In the data rows, the value 128 means zero.
Some points:
[149 177 159 171 138 150 137 186 118 118 111 123  96 145 120  93 230  78
  92 172 102 101 122 236 130 128  96 151  76 133 126  62  84 127 160 138
 109 145 154]
[102 162 127 153  94 125  74 169 124 126 129 170  85 106 152 166  85 136
  78 156  42 181  58 140 128 125  98 148 103 123 120 251  63  99 117 101
 126 162  43]
[170 182 197 108 213 107 131 142 159  89 102  62  76 114  73 121 131 110
 103  96 131 184  93  74 190 143 181 152 116 116 118 165 164 136  78 103
 126  56 139]
[103  87 141 124  96 115  73 130 111 100 103 180 170 113  78  83 148 101
 115 141 116  58 152 103 144 165 168 101  94 168 109  90 196 236 134 105
 104  93  66]
[177 132  81 108 100 108 242 101 130 114 163 179  97 159 115 106 151 142
 138 145 179  73 132  68  93  68 112 147 146  95  65 191 113 120 183 174
 124 109 138]
[113  97 189  76 104 170 150 182 134 164 105  72  86 158  29  73 128 123
 151 144 101 113 106 115 126  51 101 100 104 146 136 134  95  22 139 172
  85 100 103]
[105 152 120  81  93  66 167 113 147 108  96  33 146 173 111  69  76  99
  83 148 155 136 159 172 124 145 103 153  99 110 113 119 119 195  90 115
 128 129 130]
[ 56 160 190  96 137 208 134 139 157 179 180 155 137 135  99 122  61  30
 116 102  78  46 172  81 102 180  69 143  72 126 216  75 110 148 150 114
 103 133 150]
[131 221 109 201 135  79 127 192 151  98 205  87 146 117 148 117 110 105
 158 129 127  56  56  52  89 147  58 150 138 130 108 119 177 130 125 122
  94  98 161]
[ 95 140 176 151 100  81  80 153  17 106 158 148  85  88 142  90 100 146
 149 152 171 160 161 164  94  93 141  84 124  77 138 126 155 150 110 162
  57 135 179]
[104 120 172 104 136 146 161 139 121  59 103 113 141 199 187 160 201 132
 155 160  75 168 118  71  73 136 151 192  72 199  97 132  69 193 121 165
 129 108 116]
[140 168 130 112 111 170 200  91 107 115 123 112 169 172 107 151  63 138
 133 138 114 144  91 127 165 176 145  92 170 127 161 135  88 115 100 110
 105 237 164]
[150  90 166 144 144 151 100 132 118 128 132 120 103 155 182  81 120  98
 132 115 113 114 173 118  71  80 135 140 186 143  55 133 122 112  92  97
 165 120 146]
[ 75 148 104  62 130 126 113 117  76 116 159 176 202 119 150  64 209 172
  31  62 150 205 107 134  91 107 149 127 137 112 153 160 168 158 148  68
 166  57 167]
[ 97  89 183 121  99 191 172 176  76  66 133 161  66 110 102 107 127  92
 115  77 124  74  41 113 149 157 154 126 107 112  69 117 172  78 172 108
 163 156  96]
[147 114  51 151 214 133  95 108 212  98 112 117  59 107 145 186 179 103
  90  77 130 127 149 118 106 145 144 107 168 137 207  87  59  77 147 100
  32  71 110]
[ 98 158 193 216 143 114 144  64 123 158  20 150 153  89  82 188 167  61
 188  65 100 114  74 103 142 129 141 144 103  90 107 106 135 111  72  72
  96 101 147]
[ 35 135  14 111 197 143 135  94 108 117 188 140 113  99 135 110  72 156
 134 170 153 184  57 107 149  65  81 144 136 155 126 144 100 140  72 129
 161 136 129]
[132  91  85 117 114 133 153 142 129  67 130 186 118 106 155  86  83  52
 217  81 117 209 175 141 143 116  50  74  83 114 128 183 109  96 117 171
 111  86 145]
[126 200 174 157 130 142 128  84 172 128 124  89 127 162 201 120  67 190
  85  55 124 128 184 165 161 123 132  57 126 117 110 115 136 126 170 178
 158 108 182]
[135 112 157 171 151  84 152 144 147 157 166 221 100 195 185 172 146  91
 104 116  67 159 160 106 140  76 180 135 197 118  84 102 135 175 124 103
  57 186 114]
[129 123 151 118 166 166  77 215 152  72 154  66 136  90  89  84 139  72
 147 132 116 125 116 143 132 192 189 117 207 121 112  76  82 106 205 143
 136 194 103]
[100  50 152 112 137  86  82 186  97 134  61 133 118  73 128 165 132 230
 110 157 172  78 149 125 226  98 120 211 124 124 140  79  87 143 186 109
  86 131 186]
[ 97 164 165 175 189 102  94  43 197 156 144 159  99 157 126  78 184 186
 140 132 160  99 117 148 142 135 171 136  68 198 101 168  69 140 167  99
  95 182 168]
[122 202 131  72 132 147  71 141 119 143 137  90 170  87 228  99  76  62
 112 174 137  99 117 140 167 160 133  89 129 107  80 171 107 122 132 174
 126  97  69]
[125  96 150 152  75 186 150 116 137 151 154 138  44 104  95 175  67 103
 205 121 177 187 109 168  32 170 138 145 120 129 129 173 102 170 168  91
 164 115  75]
[126 111 119 181 158  99 114 165 116 189  97 105 190 216  97 143 182  65
 117 120 216 207 122  74 150 109 123 118 138 139 112 167 138 129 137 181
 154 175  63]
[131 116 128  86 110 142  92  86 113  85 204  65 192 139 100 210 100 131
 151 139 164 204 161 148  78  58 136 175 156 108 127 154 183 126 171 147
 101 141 141]
[124 138 127 158  74 133 178  97 165 165  90 134 123 105 178  87  78 130
 112 142 133 148  86 154  75 150 150 220 161 152 164 161 180 131 198 174
 123  96 151]
[139 113  91  98 109 123 133  53 175  94  72  88 138  59 197 138 154  69
 162 140 123 124 182 127 118 103 146 216 104  94  82 116 168  30  74  76
 165 207 130]
[171 160  94  78 145 146 136  93 169 139  64 130 110 121  94 106 108 178
 108 130  45  95  85 123 107 139 111 132 214 140  95 136 136 145 158 154
  85 108  95]
[181 130 145 161  60 108 128 121 130  92 122  75 168  90  86 170 176 139
  86  96  28 148 106  79 145 123 103  77  99 127 155 136 143 118 185 116
  78 137 102]
[172 137 122 116 166 132 197 138 147 149 159 179 125 110 146 100  93 124
 140 162 109 164 147 188 174 107 115 150 196 148 121 119 136 138  24 151
 147 123  81]
[149 185  89 151 102 178 132 106  44 127 147  90 118 143 121 150 157 144
  76 108 119 132  95 139 109 138 146 108 123  79 140  91 150 149  55 145
 196 150 175]
[129 106 130 186 162 185 113  55  83 146  90 110 144 171 122  99 121 157
 190 141  93 129 124  83 203 109  70 111 125 174 100 135 202 108 166  85
 156 129 131]
[119  98 122 176 170 124 175 151 184  63  59 178  78 101 109 126  97  85
  90 128 132  97 114 129 103 105  68  93 111  26 156 186 145 171 178 170
 214 153 128]
[175 192  36 147 143 156 159 188  61 111  89 124 101 107  72  66  81 148
 153 118 146 112 240 114  97 157 155 187 135 177 183 193 165 134 106  92
 123 140 124]
[ 64 170 113 128 116  89 184 119 144  59 131 113  98 107 146 157 104 188
  87 170 140 163 171  67 138 156 124  90 143 200  81  39 153  76 116 140
 163 148  82]
[129  87  90 158  96 163 152 113 149  91 170 151 210 203 177 101 151 183
 174 139 168  93 117 130 147 195 182 168 139  50 162 190 101  84  53 156
 112  69 115]
[173 211 119  78 134 137 107 112 132  66  94 206 199 149 108 133  91 110
 136 168 148 121  81 203  98 125 169  81  97 157  98  67 108  93 147  75
 122 141 143]
[110 120 102 141 117 196  73 192 120 173  90 147 138 136 153 114 149 171
 137 196 116 166  88 134  85  34 198 109  76 122 216  89 217 137 108 157
  95 138 123]
[172  66  90  85 129 125  82 168 143 132  81 111 160 141 105 132 112 160
 142 129  70 149 128  43  75 160 127 120 150 121  67 128  89 193 112 161
 171 134 217]
[145  55 148 174 145  96 158 191 129 178 163 141 135 168 180 136  78 173
 107  62 135 172  89  82  89 148 107 172 114  78 109  54 117  70 132  52
 100 127 120]
[ 59 102 127  98 157  92 113 170 181 176 136 115 145 153  25 111 198 213
 105 132 105  76 186 185  49 166 158  21  88  95  90 125 194 113  75 104
  79 154 140]
[117 153 157 188 145 124  94 130 135 161  95 126 163  54 106 117 168 163
 192 122 145 107 123 157 161 108  68 144 228 116  93  62  54 167 147 184
 116 122 109]
[ 63 113  58 108  79  98  93  96 114 153 119 171 156 114 111 141 176 163
 143  88 186 159 202  98 150 140 139 137 104 141 140  48  82 133 163 163
  97 128 105]
[ 95  70  97 211 147 130  89  38 148 126 148 188  52 179  75 137 137  67
 131 135 111 172 143 132 149 153 160 174 121 133 142  67 121 116 167 220
 136 104 126]
[220 106 114  82 127   0 184 119  93 230 175  71  99  65 169 172 136 142
 170 107  94  96  64 160 111 115 138 110  79 190 186  90  87 129 116 172
 217 104 118]
[153 165 223  85 124 157 104  98 105 117 215 140 101 107  93 133 137 191
 177 184 111 149 218 123 185 111 137 125 137  48 201 148 117 190 104 130
 152 110 126]
[126  87 129 191 166  90 206  90  46 180 127  76 173  99 157 127 101 104
  90 208 100 115 185 138 105 159 176  83 156 127 159 176  44  88 169  64
 178  99 117]
[130 195  99  53 123 120  83 138  94 218 134 125  99 130 154 122 123 140
 174 101 171 111 160 115 164 102 188 152  42  12  95 153 132 128 165 123
 142 168 107]
[117  31  85 139 139 177 168 127 153 169 159  84 101  81 147 108 139  67
  76 164  87 134  93 148 209 169 102 107 124 169  88 152 160 175  96 121
  57 157 161]
[146 104  93 152  27 154 107 146 183 107 159 114 121 125 100  89 152  98
 148  28 148  72 137 148 212  18 182 133 172 158 180 117  44 178 136  87
 181 108 100]
[203 136 203 113 142 154 121 115 121 134 123 158 152 116 107 101 169 152
  20  87 152 104 166 141  77 138   0 157  73 139 118  66 134 125  94 146
  92 178  61]
[187 106  71 110 100  65  64 100 160  99 122  88 106 197 117 101 109 161
 149 189  90 132 111 172 151 194  51 136 117  96 147  82 161 123 166  43
 178  89 117]
[193 114 178 166  60 148  54  66 177 133 156 154 127  81 103 134  89 155
  71 152 249  80 113  78 149 109 148 126 124 178 165 151  80 101  56 150
 150 159 186]
[ 86 134  99  98  70 139 109 159 134 156 158 185 144 160 116 221 123  77
 102 118  98 125 155 147 143 112 111 194 176 117 106 197 135  54  93 133
 200 106 226]
[128  76 144  43 204   0 153  99  81 114 174 133 167 101 185 165 147 144
 213  66 113  65  63 184 103 145 141  98 134 239 225 166 177  92 108 157
 170 183 123]
[143 134 107 105 207 157 133 154  89 136 122  96 203 132 119 255 121 167
 107 143 160  66 152 195 145 131 137  87  71 193  66 128 206 129 116 145
 139  36 129]
[124 111 150 110  84 140 143 207 192 183 103 162 119 141 186 185 210 120
 181 167 186 192 122  66 127 198  94  54 186 158 137 141 174 130 142  82
 130 114 126]
[ 95 108 145  89  99 126 134 109  60  92  71  99 107 175 181 146  92 117
 107 109 186 110 131 172 118 112 109  78 188  79 194 161 159 175  96 125
  83 126 127]
Along one direction, these points spread out more than along any other. Take the direction at right angles to it along which they spread out most. Then take the direction at right angles to both along which they spread out most. Go by this last direction. How many in every 100 of the points above lie lower along it than each point below? Round to a whole number. More than half of the points above lie lower than the first one.
[ 56 160 190  96 137 208 134 139 157 179 180 155 137 135  99 122  61  30
 116 102  78  46 172  81 102 180  69 143  72 126 216  75 110 148 150 114
 103 133 150] 36
[100  50 152 112 137  86  82 186  97 134  61 133 118  73 128 165 132 230
 110 157 172  78 149 125 226  98 120 211 124 124 140  79  87 143 186 109
  86 131 186] 20
[ 59 102 127  98 157  92 113 170 181 176 136 115 145 153  25 111 198 213
 105 132 105  76 186 185  49 166 158  21  88  95  90 125 194 113  75 104
  79 154 140] 28
[132  91  85 117 114 133 153 142 129  67 130 186 118 106 155  86  83  52
 217  81 117 209 175 141 143 116  50  74  83 114 128 183 109  96 117 171
 111  86 145] 34
[171 160  94  78 145 146 136  93 169 139  64 130 110 121  94 106 108 178
 108 130  45  95  85 123 107 139 111 132 214 140  95 136 136 145 158 154
  85 108  95] 87
[175 192  36 147 143 156 159 188  61 111  89 124 101 107  72  66  81 148
 153 118 146 112 240 114  97 157 155 187 135 177 183 193 165 134 106  92
 123 140 124] 16
[128  76 144  43 204   0 153  99  81 114 174 133 167 101 185 165 147 144
 213  66 113  65  63 184 103 145 141  98 134 239 225 166 177  92 108 157
 170 183 123] 97
[126 200 174 157 130 142 128  84 172 128 124  89 127 162 201 120  67 190
  85  55 124 128 184 165 161 123 132  57 126 117 110 115 136 126 170 178
 158 108 182] 26
[140 168 130 112 111 170 200  91 107 115 123 112 169 172 107 151  63 138
 133 138 114 144  91 127 165 176 145  92 170 127 161 135  88 115 100 110
 105 237 164] 62
[124 111 150 110  84 140 143 207 192 183 103 162 119 141 186 185 210 120
 181 167 186 192 122  66 127 198  94  54 186 158 137 141 174 130 142  82
 130 114 126] 75
[145  55 148 174 145  96 158 191 129 178 163 141 135 168 180 136  78 173
 107  62 135 172  89  82  89 148 107 172 114  78 109  54 117  70 132  52
 100 127 120] 82
[131 116 128  86 110 142  92  86 113  85 204  65 192 139 100 210 100 131
 151 139 164 204 161 148  78  58 136 175 156 108 127 154 183 126 171 147
 101 141 141] 10
